In the rows, zero is written as 128.
The rows of A fall into a few groups, and each row is roughly a mix of its group's hidden directions.
A, 106 rows:
[[140  64 108 139 162 129 128 130 109 122 121 158 109]
 [119 113 164 114 169 119 116 124 145 105 168 166 119]
 [141 112 174 133 166 142 100 115 145 123 111  90 150]
 [100 104 107 147 117 128 165 108 141 178 153 117 113]
 [138 126 141 142 118 137 107 134  86 104  69 130 155]
 [156 148  91 120 148 145 143 142 122 141 184 124 104]
 [177 126 151 125 178 159 144 135 137 101 114 119 131]
 [116 131 161 111 167 122 122 160 118  95 175 134 140]
 [169 139 130 142 144 175 124 128 102 139  87 107 112]
 [ 94 125 118 118 146 117 159 131 143 134 185 114  93]
 [ 81  93 140 131 105 168 131 114 101 115 122 158 127]
 [123  98 138  76 141 121 122 123 175 134  99 106 140]
 [167 167 116 129 128 102 124 164 148 109 152  98 146]
 [159 146 141 129 135 137  94 139  99  96  79 125 153]
 [135 140 142 107 171 108  84 106 128 119 104  92 113]
 [ 87 154 152 108 122  88 135 144 129  94 144 144 156]
 [101 139 120 115  81 108 150 151 172 119 126 157 142]
 [131 108 129  99 127 123  94 143 114 138  96 174  87]
 [168 147 132 124 150 136 133 174 116  97 127  98 161]
 [133 138  94 106 135 119 152 130 154 139 192 138 113]
 [133 167 135 173 150 134 138 111 128 140 158  84 139]
 [107 148 112 110 103  82 145 130 155 119 176 118 124]
 [129 136 183 131 168 130 100 116 131 107 123  89 131]
 [ 87 138 126 116 119  92 146 128 153 131 187 134 130]
 [154 130 138 160 151 156 106 111 141 165 114  98  93]
 [ 98  82 109 127  90 129 150 149 139 103 133 163 131]
 [154 132 116 153 108 167 150  80 144 131 104 135 103]
 [116 160 128 140 124 103 172 120 134 157 176 110 111]
 [160  92  94 135 121 160 144 112 100 125 107 106 158]
 [119 116 123 132 129 116 120  72 132 159 126 178 103]
 [112  74 125 146 120 115 132 125 109 124  95 178 133]
 [180 134 126 124 167 160  89 132 119 134 137 134 153]
 [133 169 117 141 129 152 157 130  77 141 129  89 130]
 [150 131 136 172 126 155  98 126 107 151  89 131  94]
 [105 104 145 134  77 140 144 146 160 105 126 135 165]
 [152 179 114 103 143 109 104 146 114 113 104 132 162]
 [190 108 125 130 149 147  92 133 125 114 107 125 154]
 [ 93  63 136 134  98 138 151 115 130 140 113 134 118]
 [140  97 151 129 138 149 129 106 187 102 122 147 103]
 [178 131 148 144 159 161 104 121 115 138  97 108 144]
 [139 166  92 122 132  97 143 126 115 152 177 142 110]
 [147 122 115  89 138 121  92 143  94 127  90 164 116]
 [134 144 148 125 140 126 135 154 176  96 163  90 114]
 [170 113 104 106 155 161  97 149 138 106 156 127 137]
 [158 146 131 109 139 161  72 134 121 118 104 137 159]
 [137  94 156 104 169 122 109 162 132 100 124 147 154]
 [133 106  80 123 136 133 150 109 133 187 138 116 114]
 [164 106 116 125 146 114 117  98 138 159  80 158 127]
 [141 146 124 144 111 114 178 127 143 136 148  78 102]
 [167 111 105 149  78 131 167 148 140 114 129 121 139]
 [116 161 179 142 147 116 114 129 124  88 130 103 155]
 [105 133 197 156 138 130 112 124 134  99 130 110 119]
 [148 178 112  97 119 101  87 120 126 113 106 108 125]
 [137  93 146 118 166 123 116  94 145 137 113 178 114]
 [ 94 125 148 121 102 115 149 136 192 121 151 134 122]
 [160 155 144 118 127 149  79 129 129 123 106 129 175]
 [140 121 133 112 152 150 128 141 165 110 175  82 126]
 [100 143 100 139  94 112 124  97  91 167 133 150 124]
 [ 97 101 120 142  79 153 132  95 151 132 109 141 104]
 [109 102 158 109 175 117 112 103 117 154 112  94 122]
 [155 111 133 147 118 168 118 133 104 126  68 144 140]
 [170 118 128 122 151  98 114 112 185 136 116 143 115]
 [101 174 134 151 110 109 150 135 174 138 154 121 136]
 [115 156 129 139 138 158 162 110  86 153 127  92 107]
 [123  84 143 114 177 135  82 123 129 112 118 142 139]
 [ 74  91 140 125  94 152 131 146 145 115 116 104 119]
 [ 85  98 110 119 114 108 148 119 126 181 115 143 114]
 [ 86 114 131 118 130  90 114 101 147 169 138 142  97]
 [153  95 104  97 116 144 112 139 148 143 107 161  89]
 [124  82 143 125 131 145 115 102 138 113 112 188 127]
 [126  72 103 101 126 135 129 120 123 165 115 148  94]
 [124 103 112 108  99 109 134 147 171  88 161 115 139]
 [ 94 162 171 125 109 138 129 127 158 136 149 110 164]
 [129 143 112 179 114 140 158 121  91 119 169 127 139]
 [113 123 132 130 128 105 118  83 164 145 153 165  93]
 [128 146  95 136 112 115 130 106  80 177 105 132 135]
 [139 136 115 128 143  91 121  84 146 176 124 147 100]
 [102 142  95 111 135  86 145 123 123 134 166 133  85]
 [156 154 111 136 148 112 129  86  95 163 129 162 125]
 [131  94 151  84 122 129 101 144 135  94 102 159 113]
 [186 172 118 141 138 119 119 114 101 154 112 118 130]
 [108 135 129 123 156  83 145 109 137 136 155  92  88]
 [158  97 126  83 118 143 113 144 139  81 113 150 131]
 [104 143 153 119 145 109 118 130 170 151 160 135  82]
 [ 69 139 146 120 117 104 136 124 145 139 168 152 147]
 [120 141 154 113 174 107 136 141 155 136 156  90 101]
 [114 116 105 144 145 123 136 109  93 187 142 132  96]
 [167 110 101 150 123 164 146 113 108 115 122  96 162]
 [ 80 124 158 124 104 104 150 132 138  97 123 125 169]
 [153 141 148 113 165 135 100 125 156 120 155  80 144]
 [ 97 122 166 111 164 139 132 163 108 102 161 115 134]
 [116 137 123 119 111  76 103 149 171 121 167 128 128]
 [157 158 147 161 126 147 111 140  99  77 141 136 132]
 [ 83 144 163 118  93 138 113 131 150 121 121 140 171]
 [ 73 107 141 152  91 115 166 122 122 126 127 130 152]
 [114 171 130 138 130 139 158 126 120 141 154  74 101]
 [ 94 138 125 140 102 157 157 120 126 145 119  76  99]
 [146 174 141 130 157 120 137 135 130 107 187 119 122]
 [ 97 124 111 124 130  86 163 124 139 132 173 121  93]
 [121 151 133 155 135 118 109 134  60 128 129 159 111]
 [159 152 139 142  99 178 124 138 118 131  85 121 150]
 [120 155 144 148 151 123 149 112 139 118 177  85 152]
 [ 95 120 128 118 174  87 125 109 125 142 165 135 103]
 [125  82 160 108 166 123 117 130 172 121 112 137 114]
 [171 123 131 151 123 193 143 146 121 135 116 120 140]
 [106 140 100 139 145 109 143 110 113 195 133 114 123]]
Here is one row of each group, with its name. Which group are the others in?
[102 106 115 135  96 124 115  85 124 148 120 180 118] -> N
[101 149 177 156 103 120 123 142 132  86 111 133 148] -> D
[ 93 130 125  88 173 117  91 120 130 114 139 119  96] -> V

[117 114 143 123 113 147 119 172 124  72 147 134 159] -> N
[125 154 127 140 176 113 118 109  80 157 139 102 131] -> D
[160  90 150 146 129 165 115 140 141 117 116 135 176] -> V
[182 137 116 103 151 144  96 140 107  97 136 146 114] -> D
[ 96 161 151 156 138 111 139 123 147 143 180 122 105] -> D
[155 147 130 138 140 161 161 127 139 131 105  71 109] -> N
[106 109 121 132 139 111 169 132 149 133 189 117 106] -> V
[ 90 137 148 140 110 115 157 126 185 131 156 113 133] -> D
[ 72  91 155 116 124 144 119 145 109 104 144 150 136] -> N
